In the data rows, 128 means zero.
Here are some points:
[154 164 113  77 191 110 143 116 114 123 160 105]
[164 155 111  66 175 102  85 143 131 131 122 105]
[142 153 187 181 138 157 121 119 114  88 126 185]
[167 156 169 132 158 128 115 129 118 128 102 124]
[ 96  89  82 177  84 176 194 125  93 126  46  81]
[180 175 121  88 162 127 105  76 166 141 193 135]
[149 151 120 143 163  75 161 119 133 175  91 108]
[131 114 153 167 140 109 107 153 114 198 115 151]
[127 120 160 156 162 104 143 128 117 177 124 138]
[184 158 170 128 106  85 123 142 103 107  96 156]
[108 115 136  86 158 112 145 134 160 148 128  97]
[109 116 162 126 105 145 120  53 117 163 141  85]
[138 130 147 160 157 132 120 113 155 192 132 120]
[156 167  89  16 106  62 134 138 150  72 193  63]
[102  98 103 152  98 151 137 124 138 128  94 120]
[ 35  44  83 203  68 187 193  83 177 195 147 116]
[168 150 142  95 160 125 109 161 170 161  93 152]
[ 80  61  93 177  63 184 184 128  94 132  76  16]
[108 111 111 112 107 108 112 248 132 105 129 151]
[182 127 160  85 125 120  74 166 124 103 141 201]
[163 146 166  89 122 120  94 168 171  82 102  94]
[188 203 189 116 185  98  83 117 139 167 117 157]
[154 178 113 120  95 158  65 135 134  70 140  93]
[135 138 131  99 167 133 144 196 107  90 121 153]
[184 211 148 113 152  82 118 151  98  71 208 150]
[173 181 149 113 167 131  56 123 152 135 168 140]
[116 124 107  35 133 107 102 216 130  75 164 111]
[148 140 109  68 143 119 115 144 163 107 148 150]
[128 151 179  52 160   0  63 105 102 117 166 163]
[128 113 141 116 126 149 117 155  80 131 114 150]
[ 76  83  16 148  81 162 164 196  70 104  48  55]
[ 70  73  78 205  91 159 187 138  88  94  89 110]
[135 164 115  99 185 137 122 156 157 148 122 180]
[130 156 175  76 200  22  89 106  80 175  84 125]
[ 79  77 100 157  88 181 154 129  89  57  89  93]
[ 94 101  82 132 156 175 143  81  79 145  90 100]
[102  91  59 126  71 158 126 130  81  77 133 110]
[113 154 154 120 175 141 117 137 130 149 127  63]
[152 132 128  58 155  93 123 187  87 115 103 162]
[162 201  96 102 201  68  98 117 119 130 189 101]
[139 185  98 103 170 104 124 112 142 185 138  96]
[166 159 159 133 169 119 126 131 103 154 134 115]
[135 143 110  83 152 122 141 162 131  79 177 146]
[139 150 158  90 178 135 144 188 104 100 125 138]
[117 158 102 130 119 149 100  77 119 124 155 137]
[125 109 121 118 108  95 124 113 154 103 171 131]
[ 75  92  22  88  96 173 158 183  16 141  80  94]
[ 94  88 105 176  52 153 194  50 103  58 216  77]
[ 88  88  70 147 100 178 119 128  63 126 100  99]
[116 146 116  63 193 147  88 184 141 132 184 124]
Then 24 other points, each followed by its number:
[ 99  87  60 170  83 151 209  40 154  96  85  95] 0
[ 51  78  80 175  70 182 234  86 204 193   0  42] 1
[193 157 114  77 128 105  69 109 136 154 104 212] 2
[ 90  98  50  93  78 196 133  22  55  94 117  75] 3
[ 65  83  88 185 104 168 170  78 109 128  92  62] 4
[128 135 196 117 167 118  68 122 135 153  87 111] 5
[156 119 183 145 145  90 103 172 119 204 116 176] 6
[131 129 117  61 144 117 125 161 119  95 131 161] 7
[129 186 162 121 187 111 120 120 116 128 165 117] 8
[141 140 178 133 138 121 138  93 156 145 186 123] 9
[153 148  76  38 119 105 142 158 158 111 211 131] 10
[164 188 164 129 133  85 145  77 221 154 147 106] 11
[122 108  65 147  64 162 134 130 135 128 132 101] 12
[158 152 132  59 108  93  81  98 164 136 200 133] 13
[111 103 100 167 115 122 140 107 109 177 120 127] 14
[121 108 124 145  94 112 130  60 119 165 136 128] 15
[121 107 121  84 142  59 127 175 162 163  85 141] 16
[ 99  95 102 221  94 191 140  84  81 234  64 119] 17
[102 103 126 153 179 179 121  83  67 155  80  85] 18
[153 157 119 132 153 123  75 153 131 123 125 156] 19
[179 165 140  83 123  89 106 144 131 111 121 170] 20
[110 111 109 126 117 117 105 147 162 140 230 114] 21
[ 89  91  97 199  98 155 106 136  94 212 108  99] 22
[153 161 148  78 143 103 132 179 167 118 105 173] 23
Which two of these numbered points are nearest to each point below by angle, seen from the average point of the first points? Their numbers follow each, nearest first.
[ 85  96  64 114  79 196 148  47  63 120 107  62] > 3 4
[139 163 173 118 154 135 107 143 116 176 128 160] > 6 5
[105 106 132 134 102 153 126  32 109 126 111 152] > 15 3
[113  89 100 146  97 132 158 117  99 159 160 130] > 14 15
[166 136 127  92  98 104 101 127 157 131 199 153] > 13 10
[122 123 161 161 151 123 126 135 129 169 131 130] > 6 14
[ 96  98 100 132 100 176 114  65  83 123 170 102] > 3 4
[167 143 197 156 150 128 101 110 135 168  96 113] > 5 6
[116 107 114  71 123  86 123 147 167 146 120 151] > 16 23
[119 134 166 141 122  77 149 169 147 172 125 155] > 6 16
[160 144 109  37 164  79  85 100 116 135 211 158] > 13 10
[135 126 181  61 135  52  98 152 143 143 181  80] > 13 21
[133 131 142  91 125 139  85  89 124 131 201 198] > 13 2
[108 118 149  85 121 152  61  79  72 126 226 200] > 13 21
[128 176 137 131 203  91  76 120  73 155 168 102] > 8 5
[125 108  85 131 108 153  76  73 176 144 136 133] > 15 12
[ 95  65  89 175  53 154 186  72 124  57  97  75] > 0 4
[100 102 114 193 168 221 176  35  42 117  30  89] > 18 4
[186 165 120  97 135 111  65 117 127 153 118 196] > 2 20
[ 70  79  80 178 114 163 179  97 113 131  80  62] > 4 1
[134 138 136 121 138 123 136 173 151 100 106 142] > 23 16
[133 137  75  40 130  47 143 121 192 124 206 131] > 10 13
[130 130 149  89 184 119  94 165 100 147 125 102] > 5 8
[112 112  92  63 115 131 133 150 109 130 248 206] > 10 21
[155 155 144  89 123  88 133 175 179 128 100 170] > 23 20
[ 98  99 152 209 109 188 171  85  59 203  55 107] > 17 18
[ 96  96 142 200  96 155 158  99  33 209  63 135] > 17 14
[185 143 173 138 147 132 138 105 115 153 149 128] > 9 11
[112 111 114 122  97 139 138 151 142 116 146 103] > 12 21
[ 79  88 120 171 102 169 255  90 181 221  22 118] > 1 17
[ 81  94  55 130  91 214 166 122 139 120 110  88] > 12 4
[248 248 180  75 230  53 101 133 141  92 148 255] > 20 23
[158 158 203 146 107 153 122  93 105 160 131 113] > 9 5
[144 149 164  98 128 109 119  90 165 141 191 112] > 9 13
[ 75  70  88 155  70 129 155 144 124  98 123 111] > 12 4
[184 162 163 113 103  81 151  80 212 139  98 137] > 11 9
[ 44  48  85 194   8 248 172 119 138 116  94  74] > 12 4
[189 195 123  39 171  76  96 149 156 115 161 172] > 20 23
[124 138 113  78 155 144 132 126 106 135 181 100] > 10 21
[ 64  81 105 193  82 178 190 104  63 214  70 103] > 17 14
[107 147  75 128 112 161 131  75 114 108 156  84] > 3 0
[143 136  82  66 164 103  81 141 127 118 136  90] > 10 13
[ 92  58  67 178  70 178 221  66 120  94  88  83] > 0 4
[255 218 230 110 221 101  85 154  90  71  67 221] > 20 19
[117 149 117 152 155 152  47 223  85  83 176 178] > 19 7
[109 121  99 137 125 128 150 146 127 104 151 131] > 12 0
[204 211 156 140 166 143  38 117 157 133 172 162] > 19 2
[124 155 154 139 175  93 102 153 109 112 158 122] > 8 19
[199 184 151 112 107 135 104 139 168 106 136 191] > 20 2
[ 98 100  63 134 111 167  98 155  52 164 116  99] > 22 17
[125 154 100  75 140  38 155 128 114 150  97 115] > 16 20
[121 174 195 135 214 131 118 115 111 161 162 156] > 8 9
[115 117 136 164 113 126 138  99 102 205 158 126] > 14 15
[144 145 176 134 145 109 110 138 141 126 114 139] > 5 6
[111 143 165 125 223  55 124 120  57 138 148 144] > 8 6
[161 129 147 132 154  50 107 159 166 200 133 165] > 6 16
[148 128 139  95 137  75 110 155 157 172 106 163] > 16 6
[ 74  82  69 169  94 164 170 108  61 132  75  98] > 4 17
[ 94  91  88 154 114 147 151 122 120 171 151 116] > 14 22
[102 102 155 197 172 174 130  44  35  60 153 123] > 18 3
[119 127 115  80 147 132 119 139 138 102 141 151] > 7 10
[119 124 178 141 136  92 107 147  83 129 125 146] > 6 5
[135 126 120  51 156 101 115 192 156  85 126 138] > 7 23
[151 155 209 127 153 116 112  91 122 157 151 112] > 9 8
[ 83  45  74 201  42 165 192  81 226 211  16  76] > 1 0
[105 104 108 117 112 117 114 211 109 120 139 180] > 7 16
[112 109  58  98 100 127 119  89 184 135 223 117] > 21 10
[ 94  73  96 184  71 133 186  88 222 196  61  93] > 1 0
[139 128 103 106 145 143 110 142 105 157 111 150] > 2 6
[137 162 157 117 134 120  78 158 153 138 193 121] > 21 13
[148 166 144 135 141  59  68 112 150 154 174 149] > 13 11
[103 103 118 109 102  89 117 203 189 116 124 129] > 16 23
[168 175 140  72 131  87 125 183 171 133  98 186] > 23 20
[ 93  88 102 165 114 167 160 125  96 141  92  53] > 4 1
[123 158 104 131 122 129 126  95 170 119 144 135] > 11 0
